Each row has a name. Each question is about the rows just above it. Places in a row count from 0.

[101 147 161 141 111 119 118 109 136  66 150 121 110 118 132 110 125 117
 151 140 130 126 173  87 128  48  61 143 183  87 100 127  93 142 125] = (98)
[ 96 137 158 158 115 120 116  98 127  72 138 125 104 113 134 111 127 118
 150 142 130 127 170  86 128  51  59 142 183  89  98 128  93 141 125] = (99)
[101 147 161 141 111 119 118 109 136  66 150 121 110 118 132 110 125 118
 153 158 132 135 164  89 128  50  58 142 180  86  86 129  88 136 119] = (90)
[102 149 165 137 112 119 119 110 137  66 151 121 110 119 133 111 125 118
 154 163 133 137 161  92 127  52  60 143 182  84  83 130  89 135 120] = (158)
[ 94 134 154 161 115 120 115  95 126  73 134 126 102 114 135 109 128 117
 151 140 130 126 173  87 128  48  61 143 183  87 100 129  88 136 120] = (49)
Changed (49): [ 94 134 154 161 115 120 115  95 126  73 134 126 103 114 135 109 128 117
 151 140 130 126 173  87 128  48  61 143 183  87 100 129  88 136 120]. Place and old value:
12, [102]
One entry of (90) was changed: [101 147 161 141 111 119 118 109 136  66 150 121 110 118 132 110 125 118
 153 158 132 135 164  89 127  50  58 142 180  86  86 129  88 136 119]. Where, and from what?
24, [128]
Changed (90): [101 147 161 141 111 119 118 109 136  66 150 121 110 118 132 110 125 118
 152 158 132 135 164  89 128  50  58 142 180  86  86 129  88 136 119]. Place and old value:
18, [153]
Changed (90): [101 147 161 142 111 119 118 109 136  66 150 121 110 118 132 110 125 118
 153 158 132 135 164  89 128  50  58 142 180  86  86 129  88 136 119]. Place and old value:
3, [141]
Changed (99): [ 96 137 158 158 115 120 116  98 127  72 138 125 104 113 134 111 127 118
 150 142 130 127 170  86 128  51  59 142 183  89  98 128  93 142 125]. Place and old value:
33, [141]
One entry of (99) was changed: [ 96 137 158 158 115 120 116  98 127  72 138 125 104 113 134 111 127 118
 150 142 130 127 170  86 128  51  60 142 183  89  98 128  93 141 125]. Where, and from what?
26, [59]

[120 135 106 133 115 140 100 136 116 126 145 200 133  97 131 132 150 138
 180 129 114 160 123 161  93 149 134 144  76] = (169)
[131 139 142 117 139 114 162 120 130 121 127  78 121 159 135 130 107 113
 136 135 176 121 127 106 167  88 142 106 142] = (90)
[138  94 151 135 136 132 129 125 146 148 103  74 129 131 111 113 121 130
 182 132 146 158 122 146 118 121 145 136  94] = (158)
[119 169 110 116 124 114 142 128 113 102 150 156 125 145 149 146 124 119
  79 128 136  97 134  99 158 114 120 112 172] = (64)
[120 135 106 133 115 140 100 136 116 126 145 200 133  97 131 132 150 139
  93 121  75 116 133 137  98 168 105 140 130] = (49)
[120 135 106 133 115 110 100 136 116 126 145 200 133  97 131 132 150 139
  93 121 177 116 133 137  98 168 105 140 130] = (152)
[126 118 120 135 121 140 105 133 125 136 132 166 132 101 122 124 143 138
 121 124  91 131 130 144  99 159 116 142 114] = (110)
[127 154 127 119 135 109 154 123 127 108 124  94 124 168 142 140 111 116
 122 132 174 120 127 103 169  87 142 114 162] = (148)
One entry of (49) was changed: [120 135 106 133 115 140 100 136 116 126 145 200 133  97 131 132 150 139
  93 121  75 116 133 137  98 168 105 141 130]. Where, and from what?
27, [140]
Where does [120 135 106 133 115 140 100 136 115 126 145 200 133  97 131 132 150 138
 180 129 114 160 123 161  93 149 134 144  76] differ from (169), and what was there?
8, [116]
Where does [131 139 142 117 140 114 162 120 130 121 127  78 121 159 135 130 107 113
 136 135 176 121 127 106 167  88 142 106 142] differ from (90), and what was there?
4, [139]
Changed (152): [120 135 106 133 115 110 100 136 116 126 145 200 133  97 131 132 150 139
  93 121 177 116 133 137  97 168 105 140 130]. Place and old value:
24, [98]
Changed (148): [127 154 127 119 135 109 154 123 127 108 124  94 124 168 142 140 111 116
 122 132 175 120 127 103 169  87 142 114 162]. Place and old value:
20, [174]

[129 128 131 129 205 204 208 207]  (169)
[127 129 130 193 205 208 206 207]  (51)
[127 126 129 129 129 125 130 204]  (148)
[135 208 210 207 206 205 204 207]  (158)
Changed (158): [134 208 210 207 206 205 204 207]. Place and old value:
0, [135]
Changed (148): [127 126 129 129 129 125 130 205]. Place and old value:
7, [204]
Changed (169): [129 128 131 129 205 204 207 207]. Place and old value:
6, [208]
One entry of (51) was changed: [127 129 130 193 205 208 206 206]. Where, and from what?
7, [207]
Where does [129 128 131 128 205 204 208 207] differ from (169), and what was there?
3, [129]
Where does [127 130 130 193 205 208 206 207] differ from (51), and what was there?
1, [129]

[100  71 112 198 129 105 152]  (64)
[142  96  92 203  81 123 105]  (51)
[ 85 108 132 193 114 148 176]  (182)
[105 123 143 190 129 182  99]  (152)
[ 97 181 128 194 143 161  98]  (148)
[100 181 156 186 163 136 136]  (158)
Changed (152): [105 123 143 190 130 182  99]. Place and old value:
4, [129]
Where does [105 123 143 190 129 182  98] differ from (152), and what was there?
6, [99]
One entry of (158) was changed: [101 181 156 186 163 136 136]. Where, and from what?
0, [100]
Changed (152): [105 123 142 190 129 182  99]. Place and old value:
2, [143]

[ 98 125 158 129 166 128 141 151 148 128 128  98 185  95 128 134 135 155
 128  79 107 128  49 174 151  52 114 145  78 135 119 128 115 118 111 120
 144 130 113 143 162 128]  (158)
[123  95 141  98 111 128 128 104 128 166 136  73 169 162 128 107 151 124
 166  98 128  63  96 137 104 124 131 128  69 158 186 141 170 108 155 118
 145 128 140 128 128 118]  (110)
[112  94 152  98 128 128 169 116 148 168 145 128 182 149 190 128 149 128
 163 128 108  71  82 148 115 114 116 144 128 152 171 130 150 117 128 118
 148 155 128 152 128 128]  (64)
One entry of (158) was changed: [ 98 125 158 129 166 128 142 151 148 128 128  98 185  95 128 134 135 155
 128  79 107 128  49 174 151  52 114 145  78 135 119 128 115 118 111 120
 144 130 113 143 162 128]. Where, and from what?
6, [141]
One entry of (110) was changed: [123  95 141  98 111 128 128 104 128 166 136  73 169 162 128 107 151 124
 166  98 128  63  96 137 104 124 131 128  69 158 187 141 170 108 155 118
 145 128 140 128 128 118]. Where, and from what?
30, [186]
One entry of (110) was changed: [123  95 141  99 111 128 128 104 128 166 136  73 169 162 128 107 151 124
 166  98 128  63  96 137 104 124 131 128  69 158 186 141 170 108 155 118
 145 128 140 128 128 118]. Where, and from what?
3, [98]
Changed (110): [123  95 141  98 111 128 128 104 128 166 136  73 169 162 128 107 151 124
 166  98 128  63  96 137 104 124 131 128  69 158 186 141 170 108 155 119
 145 128 140 128 128 118]. Place and old value:
35, [118]

[100 113 116 154 181 118 131 108 163 133 145 139 131 181  93 197 124  95
 159 125 122] -> (49)
[117 122 144 177 128 149 109 115 166 103 104 125 137 150  90 177 109  85
 158 146  97] -> (148)
[ 81 113  82 184 160 112  85  91 140 142 107 119 162 138  95 127 151  71
 155 172 134] -> (98)
[130 120 118 144 164 146 135  83 143 123 122 106 157 154  84 169 116  91
 164 114 112] -> (51)
[125 113  90 142 161 129 117  90 104 148 127 107 175 141 103 128 135  97
 154 126 134] -> (152)
[ 81 113  82 184 160 112  85  91 140 142 107 112 141  88 137  77 135 126
 118 150 127] -> (158)
One entry of (49) was changed: [100 113 116 154 181 118 131 108 163 133 145 140 131 181  93 197 124  95
 159 125 122]. Where, and from what?
11, [139]
Changed (98): [ 81 113  82 184 160 112  85  91 140 142 107 119 162 138  96 127 151  71
 155 172 134]. Place and old value:
14, [95]
Changed (98): [ 81 113  82 184 160 112  85  91 140 142 107 119 162 138  95 127 152  71
 155 172 134]. Place and old value:
16, [151]
Where does [ 81 113  82 184 160 111  85  91 140 142 107 112 141  88 137  77 135 126
 118 150 127] differ from (158), and what was there?
5, [112]
Where does [130 120 118 144 164 146 135  83 143 123 122 106 157 154  84 169 115  91
 164 114 112] differ from (51), and what was there?
16, [116]
Where does [ 81 113  82 184 160 113  85  91 140 142 107 112 141  88 137  77 135 126
 118 150 127] differ from (158), and what was there?
5, [112]
Where does [117 122 144 177 128 149 109 115 166 103 104 125 137 150  90 178 109  85
 158 146  97] differ from (148), and what was there?
15, [177]

